In the rows, 128 means zero.
runs of hidden systems
seq 1, luvu (9 x 20)
[[119 112  66  94 111 159 125 180 163 182 146 150 122 111 144 130 164 110
  115 147]
 [138 197 162 148 135 113 128  81  86 114 145  65 144 116  96 134 140 141
  158 137]
 [137 121 113  84 109 115 155 183 114 108 113 195 112 167 143  87 119 138
   82 122]
 [112 131  95 178 171 105 131 106 185 133 153  82 116 118 111 161 113 169
  170 134]
 [184  83 173  96  78 113 113 102  94 145 134 139 117 122 117  88 114  85
  103 115]
 [109 180  79 125 135 160 124 173 183 168 145 111 150 128 149 152 165 139
  117 162]
 [150 160 156 120 139 103 149  86  41  92 139 118 118 119  92 104 114 139
  165 116]
 [121 107 108 112 109 106 139 192 191 109 114 156 117 173 147 120 119 154
   78 141]
 [146 119 112 179 174 114 121  75 128 169 170 100 105 100 112 139 109 126
  179 114]]
seq 2, Ral (9 x 20)
[[147 130 166 155 104 113 117  63 158 139 103 115 132 185 145 122  97  99
   81 111]
 [119  67  90  99 120 161 123 131  77 162 162 105 108 110 130 178 147 131
  162 115]
 [ 86 163 122 143 140 106 111 170 187  88  91 128 107 145 113 125 175  85
  114 163]
 [133 168 145 102 122 149 158  96  48 121 118 165 160  78 120  92 123 140
  143 108]
 [156  96 156 174 167 101 114 170 180 106 156 119 135 132 134 132  83 183
  133 141]
 [133 115 112 122 102 142 137  54 130 176 104 149 118 174 154 124 107  86
   96  91]
 [103  98 103 116 119 147 108 148 129 141 160  69 127  83 107 183 167 139
  168 151]
 [115 167 137 102 137 117 119 160 140  80  85 163 117 158 120  80 144  61
  111 153]
 [127 147 150 133 119 133 164 102  63 100 130 131 161  89 121 133 117 207
  144 105]]
seq 3, vug (9 x 20)
[[127 191 104 179 165 136 135 143 129 155 154 102 138 157 156 166 139 187
  127 125]
 [154  74 158  86  94 129 133  75  75 124 128 141 130  95 104  95  99  99
  143 107]
 [105 122 102 131 122 129 118 192 200 122 122 114 125 183 155 161 144 147
   90 149]
 [127 144 121 167 167 135 130  66  69 160 129 148 107  94 117 120 134  90
  166  92]
 [124 112 161  87  90 106 118 176 173  62 114 112 146 120  99 109 130 133
  112 174]
 [137 183 105 168 180 160 140 117  96 170 150 132 142 160 171 153 119 165
  130 101]
 [137  53 151  88  64 111 133  89 119 117 120 129 121  82  94 108 118 113
  131 122]
 [118 148 102 149 169 142 102 186 186 140 132 121 125 191 165 153 135 121
  109 148]
 [112 146 122 137 126 124 145  56  67 134 118 132 113  73  93 120 148 107
  166 104]]
seq 4, vug (9 x 20)
[[126 107 164 200 117 105  89  96 155 152 125  87 107  98 111 160 165  94
  125 123]
 [112 140 129  79 180 165 107 174 113  81 130 126 151 118 119 114 119  99
  184 166]
 [108 165 144 154 103 111 155  81 111  95 113  84 147 157 126 167 122 196
  115 111]
 [159  50 172 120 126 160 102 158  81 142 134 163 137 118 158 132 114 117
  117 101]
 [ 64 103  73 138 133 142 138 106 213 128 100 129 133 126 134 160 118 136
  140 129]
 [149 148 188 175 149 129  76 106 109 137 131  90 131 112 113 134 156  69
  140 137]
 [ 96 129 114  62 135 152 144 172 104  61 128 114 152 123 113 138 120 163
  168 158]
 [138 127 162 180 124 117 136  80 111 123 116 116 136 181 157 162  98 170
   95  85]
 [118  49 133 106 109 170 105 157 117 146 118 171 138  77 145 139 146  98
  127 116]]
seq 5, Mubun (9 x 20)
[[150 184 105 143 171 145 115  73 132 182 152  95 128 170 140 124 109  86
  147 126]
 [113  70 176  92  79 143 105 166 122  86 103 136 150  84 115 131 153 116
  116 141]
 [125 181 113 182 186  92 141 116 125 110 134 114  96 189 131 141 110 155
  139 118]
 [141  88 146 101  81 156 114  91 106 167 112 157 135  87 129 108 141  64
  111 109]
 [125 110 136 166 166  91 136 158 157  80 149 106 125 125 114 146  98 205
  156 137]
 [129 156 102  94 141 183 122  80  92 176 124 133 139 157 154 124 123  63
  139 115]
 [127  95 189 139  84  98 109 163 152  76 123  92 143  91 100 145 148 161
  115 150]
 [130 161  95 144 197 131 137 119  96 137 123 159  93 203 155 121 104 103
  139 106]
 [117  81 154 125  55 129 121  83 139 145 115 118 142  55 106 139 155 115
  114 122]]
seq 6, gofeg (9 x 20)
[[115 128 138 110 145 155 131 124  34 114 115 170 127  83 119 115 149 100
  162 105]
 [131 103 121 175 125  85 153 138 186 121 132 142 115 154 141 139  98 203
   94 110]
 [158 158 164 114 127 177 101  88 110 174 131 134 177  98 140  95 122  70
  130 132]
 [ 86 120  85 130 121 110 150 129 158 104 145  75 117 115 100 175 135 194
  160 143]
 [157 147 143  87 129 133 101 171 142 130 123 147 125 172 140  81 132  54
   97 160]
 [ 99 120 112 139 123 114 161 107  40 109 122 137  93 106 110 157 155 168
  152  91]
 [158 104 140 160 148 117 119 167 206 148 130 176 136 135 155  96  94 136
   89 130]
 [114 172 149 121 104 160 137  47  77 139 110 106 169 100 124 137 136 120
  142 114]
 [135 108 106 133 144 100 119 182 199 126 171  85 117 123 109 141 123 166
  147 171]]
seq 7, zuk (9 x 20)
[[147 153 167 152 134 186  99 138 120 160 144 105 195 126 175 160 129 155
  112 127]
 [130 148  87  97 152  89 152 118  87 105 139 118  64 184  97 109 121 109
  155 131]
 [119  98 163 143  63 130 107 171 162 126 117 107 152  98 136 166 178 150
   78 140]
 [130 157  96 131 189 146 136 136  82 150 122 202 109 129 144  90 127  85
  145 106]
 [ 98  86 154 139  98 101 115  83 181  87 107  77 132  95  88 149 126 126
  151 144]
 [162 157 154 122 151 186 115 131  80 159 142 143 175 163 181 127 103 125
  113 110]
 [102 137  85 125 128  72 153 115 119  91 137  83  67 151  79 145 145 148
  158 139]
 [153  99 167 122  81 157  90 177 141 160 124 140 156 127 162 138 160 108
   71 133]
 [ 90 169  83 131 184 123 160 123  95 104 110 178 103 112 112 102 136 119
  170 119]]
seq 8, Mubun (9 x 20)
[[ 99 174 143 138  80 107 116  95 148 116  88  94 116 144 106 135 181  78
   96 140]
 [144 124 157 172 153  94 132 169 117 108 108 208 104 106 128  82 132 128
  106 109]
 [119 117  73 121 120 119 180  58 106 159 145 141 111 107 115 127  99 170
  152  92]
 [172 112 151 107 129 165 103 141 179 161 168 107 190 104 142 113  87 139
  133 158]
 [ 96 144 101  85 137 157 124 182  91  93 129  91 128 172 138 177 157 143
  146 149]
 [129 175 158 151  95  97 107 100 157 129  95 107 114 163 118 118 163  69
   82 140]
 [121  90 134 163 143 100 139 169 107 109 106 211  90  94 126 105 146 133
  115  97]
 [129 136  77 132 136 112 172  48 140 163 153 124 119 105 107 115  88 158
  162 110]
 [157 111 154  87 126 185 107 155 144 146 155 126 198  94 150 114  98 137
  133 151]]
seq 9, Ral (9 x 20)
[[118  76 149 155 108 122 137  39 133 131  92 145 128 132 137 136  90 116
  113  80]
 [102  59 120 132 137 178  93 151 143 149 135 117 143  95 150 186 145 113
  152 129]
 [ 71 143 117 109 143 135 118 105 166  77  70 135 129 138 108 116 132  61
  148 148]
 [116 103 186 110 109 153 129 123  75  76 107 143 175  68 119 126 121 157
  145 118]
 [124  92 156 175 198 129 107 144 151  92 111 155 126 162 155 138  78 134
  140 112]
 [ 93  76 114 144  96 138 142  48 140 151  93 150 129 108 134 153 116 116
  122  84]
 [101  90 131 121 149 183  81 160 163 134 129 108 158  86 138 160 145  96
  161 154]
 [ 84 138 135  90 133 129 136  99 139  54  72 143 138 146 108 102 102  86
  147 143]
 [127  84 198 144 117 143 116 128  75  86 112 131 163  92 135 154 120 169
  134 105]]
seq 10, lav (9 x 20)
[[111 139  68 102 133 131 150 175 192 146 137 168 134  89 119  92 135 134
  132 159]
 [176 197 133 129 124 105 135 115  61 162 161 116 106 122 103  94 159 113
  126 130]
 [140  91 139  69 110 144 148 189  97  97 133 172 156 100 132 100 110 169
  124 134]
 [122 178  69 143 139 120 165 142 102 159 154 125 108 164 147 157 148 191
  117 113]
 [146  88 118 127 111 127 142 119 120 168 120 213 109  88 135  84 128 102
  101  96]
 [139 183  93 126 148 107 137 189 167 139 166 120 122 102 104  99 153 148
  138 174]
 [165 169 150  93 116 137 147 106  34 137 131 158 136 124 128  85 127 116
  119 109]
 [136  88 106 102 111 133 151 193 134 126 166 138 140 106 138 143 118 212
  124 132]
 [130 176  72 143 147 127 157 124  94 173 127 174  90 176 152 122 142 121
  105  97]]
seq 11, gofeg (9 x 20)
[[147 114 145 151 120  61 157  96 150  99 133 141 110  88  78  82  96 163
  138 126]
 [157 122 137  81  97 188 126 144 118 165 146 131 191 137 171 133 105 155
  100 128]
 [110 182  59 143 160 107 149  86 142 161 148 104  95 122  98 126 140 118
  169 136]
 [118  98 145  92  63 124 117 185 158 109 107 142 132 106 117 118 171 108
   85 157]
 [123 202 127 151 178 139 145 150  54 108 127 148 130 156 145 132 140 159
  137 111]
 [165  87 143 137 105  74 146 105 164 129 141 156 114  84  96  74  90 145
  122 125]
 [125 146 119  97 103 202 134 126 110 170 134 125 190 133 179 159 127 156
  108 119]
 [119 181  84 156 156  87 134 109 175 145 147  99  92 112  86 110 148 110
  159 156]
 [114 106 155  69  64 139 123 183 114  89 101 141 147 115 123 119 164 119
   94 150]]
seq 12, lav (9 x 20)
[[132 132 101 126 136 151 172  89 108 146 154 132 164 103 141 138  81 211
  149 103]
 [175  95  95 120 124 126 129 137 157 196 157 152 101 173 155 112 103 114
   93 116]
 [101 140  70  78 114 136 131 149 132 149 126 139 102  98 101 112 181  73
  146 154]
 [154 153 170 135 113  73 134 158  65  87 135 124  98 110  87 104 167 144
  121 135]
 [115 155 144 126 143 164 150 168 104  96 109 176 184 119 165 127 113 193
  114 115]
 [147 128  83 163 143 126 161  80 135 193 167 135 122 124 145 137  95 181
  133  94]
 [160 107 102  94 116 127 117 147 169 180 142 164 109 134 134  77 122  65
  103 142]
 [119 173 102  84 115 121 131 158  97 121 150  95 107  98  84 118 185 109
  156 167]
 [148 129 178 121 111 106 147 156  43  77 119 155 122 137 124 113 132 166
  109 107]]
seq 13, luvu (9 x 20)
[[120 109 169 132  85 118 135 161 124  93 128 122 162  59 111 142 152 196
  120 138]
 [131 147 107 138 147 142 136  82 117 156 115 136 116 218 170 141  96 107
  106  93]
 [108 109 121 112 137 120 130 140 167 102 124 156 139  44  88  87 128 115
  169 154]
 [154 109 170 134 111 150 103 132  97 135 147  74 151 182 163 181 119 157
  106 118]
 [ 95 158  79 117 155 123 134 129 135 133 102 173  88 124 113  94 161  52
  141 137]
 [139 119 183 166 116 116 125 153 123  95 139 106 166  83 126 152 130 210
  124 127]
 [122 119  89 109 129 142 147  84 114 156 107 156  97 203 158 130 105  87
  108  94]
 [115 129 142 142 143 125 115 145 189 108 131 127 160  43  95 104 130 130
  161 165]
 [156 102 154 105 108 159 120 124  53 141 142  99 134 186 162 171 118 139
  107 101]]
seq 14, vil (9 x 20)
[[160 102 155 137 122 116 117 162  42 136 160 127 104  81 112 136 169 137
  140 116]
 [116 130 101 138 169 111 132 153 205 112 109 159 110 190 148 112  92 116
  112 136]
 [126 145 162 147  74 140 137  67  92 153 108 135 163  69 126 129 153 138
  107 100]
 [147  72 123 110 175 130 112 177 152 110 172 111 121 127 121 125  84 148
  176 152]
 [100 207 105 103  95 139 145  78 149 138  95 112 147 169 130 121 144  98
  102 138]
 [157  94 147 135 130 118 118 171  43 137 162 130  99  86 112 137 165 143
  146 117]
 [113 135 102 142 161 109 132 142 210 113 104 157 113 191 145 110  98 111
  108 138]
 [128 135 166 144  76 143 139  79  85 148 112 139 164  64 126 131 155 143
  108 100]
 [145  78 117 115 182 126 116 173 161 109 170 110 119 133 121 122  78 147
  177 153]]
seq 15, zuk (9 x 20)
[[138  62 144 146 176 104  95 161 164  94 150 102 105 140 115 139  92 128
  163 146]
 [118 180 134 117  78 145 153  87 125 137  89 147 161 161 156 121 131 132
   69 110]
 [146 104 106 137 161 116 126 152  85 147 186 111  98  79 100 140 144 151
  187 131]
 [106 104 131 107 109 131 117 143 199 104  83 142 133 190 150 125 109  94
   82 138]
 [133 198 126 144 126 139 147 104  78 155 144 135 151  59 111 109 164 148
  145 123]
 [146  46 145 128 164 104 101 153 156  94 139 121  98 162 121 127  79 111
  150 137]
 [100 186 123 129  80 149 159  88 126 141  93 136 167 137 150 141 148 154
   81 111]
 [163  96 110 126 170 119 111 154  95 156 189 113  90  98 104 124 130 118
  181 135]
 [ 91 124 136 103  97 130 132 141 190  80  72 141 148 178 143 129 117 122
   83 143]]
seq 16, vil (9 x 20)
[[141 152 139 137 106 107 157 112 138 109 140  87 150 177 138 149  94 216
  103 123]
 [149 110 101 120 152 173 114  82  86 197 154 134 119 132 147 134 115  78
  155 102]
 [ 90  77  95 104  80  87 136 145 169 101 112 109  81 131  93 149 157 120
  119 145]
 [115 175 170 167 157 167  84 165 129 126 105 138 166 109 151 139 175  93
  118 143]
 [129 126 144 114 147  93 167 118  87  58 117 161 123 128 105  93  82 172
  150 115]
 [167 133 139 159 121 138 114  94 152 181 157  85 146 178 163 157 100 150
   97 113]
 [ 99  73  73  78 122 159 143  99 101 152 125 155 107  96 117 132 130  90
  165 112]
 [108 132 146 150 109  95  96 165 188  97 122  71 113 130 100 154 175 117
  119 169]
 [120 176 159 116 162 172 124 156  67  96  98 179 166 130 155 104 134 111
  124 119]]

runs to name
seq 17 (2 x 20)
[[137  75 142 134 100 108 123 168 124 134  99 191  88 149 146 115 147 100
   71 101]
 [117 149 154 199 165 152 131  98  90 143 111 166 154  98 158 147 130 152
  129  81]]
	gofeg
seq 18 (2 x 20)
[[ 97 180 122  82  75 115 157 139 113  85 109 118 142  99  93 115 173 151
  120 153]
 [177 184 138 148 127 100 145 150 132 149 136 165 128 173 150  85 114 149
   71 117]]
	Mubun
seq 19 (2 x 20)
[[115 143  92  90 139 100 176 134 134  85 142 140 125  97  87  90 100 176
  168 151]
 [172 117 163 178 122 112 107 132 207 166 146 126 154 132 149 116 104 147
   83 133]]
	zuk
seq 20 (2 x 20)
[[115 142 132 157 172 106 144 107  78  92 133 141 112  68  88 117 127 146
  188 114]
 [154  86 150 105  90 120 135 144 187 120 128 138 156 160 150 116  79 166
   78 133]]
	gofeg
seq 21 (2 x 20)
[[103 184 151 120 172 167 117  88  97  93  87 130 160 151 138 115 115  75
  152 129]
 [116 106 161 136  84 110 134 162 101  89 134  93 139  97 114 172 161 205
  119 128]]
	vug
seq 22 (2 x 20)
[[188 120 138 114  96 109 144  69 101 176 178 110 129  99 105  95 101 142
  133 115]
 [146 110 107 111 121 132 110 194 166 145 160  96 114 191 152 156 135 144
  100 152]]
	Ral
seq 23 (2 x 20)
[[180 150 169 177 162 133 111 125 148 163 164 141 167  73 133  92 107 145
  135 133]
 [118  97  99  45 118 152 153 141  63  96 140 119 129 150 123 142 109 155
  160 128]]
	Mubun
seq 24 (2 x 20)
[[182 171 151 126 146 134 131 122 102 153 132 171 136 176 159  74  94 106
   90 114]
 [115  99  78  73 103 161 145 139 138 156 162 116 150  67 117 139 133 158
  157 146]]
	lav
seq 25 (2 x 20)
[[176 110 138 146 119 117 145 111 161 165 146 158 144 157 159 105  71 166
   84 102]
 [117  79  73 104 126 160 120 163 122 177 169 113 116 101 137 173 156 140
  154 131]]
	Mubun
seq 26 (2 x 20)
[[ 78 167  88 162 164 117 123 113 191 120 106 123 110 115 104 130 154  88
  156 150]
 [170  86 200 137 107 129 123 134  66 117 137 145 155  90 132 122 115 168
  115 102]]
	luvu
seq 27 (2 x 20)
[[ 95 124 135 140 174 169 135 170 121  90 100 192 168  97 158 127 113 161
  142 116]
 [152 152 161 153 129  88 138  50 147 106 134  84 140 139 100 110  76 151
  142 127]]
	vil
seq 28 (2 x 20)
[[130  46  92 106  90 144 141 139 120 173 147 150 116 124 154 160 125 161
  107  96]
 [ 87 159  49 104 149 157 142 135 187 160 127 140 132 122 136 127 141 104
  145 152]]
	zuk
seq 29 (2 x 20)
[[127 145 132 188 136 124 124  95 207 169 105 159 144 137 156 114 112 113
   86 113]
 [127 108 100 104 144 133 137 171  81 133 156 155 111  51 101 115 161 139
  173 134]]
	Mubun
seq 30 (2 x 20)
[[156  91  98 127 136 108 118 133 204 163 178  83 113 151 120 135  93 138
  141 153]
 [140 182 113  68  84 137 163 148 141 132 128 150 165 136 136  83 120 158
   87 147]]
	zuk
seq 31 (2 x 20)
[[144 151 197 149 134 135 126 136  49  95 119 152 158  94 131 117 140 153
  124 109]
 [137  93 109 178 190 106 143 137 158 128 140 168 107 143 144 122  74 167
  143 101]]
	Ral
seq 32 (2 x 20)
[[113 127 110  81  71 141 134 131 104 129 134  70 128 186 139 182 147 155
  103 131]
 [134 156 135 154 150  96 102 156  79 119 132 114  71 133 100 132 190  76
  144 138]]
	Ral
seq 33 (2 x 20)
[[126 112 162 145 175 148 117 108 101  95 144 102 164  84 119 146  90 164
  192 126]
 [143 119 131 115 117 125 137  94 163 127 124 105 138 215 155 136  68 143
   96 121]]
	lav
seq 34 (2 x 20)
[[115  42  87 123 102 110 162 133 118 134 134 148  92 121 128 159 118 180
  128  92]
 [136 139  99 149 169 151 106 101 203 180 157 101 148 128 136 129  99 105
  155 148]]
	Mubun
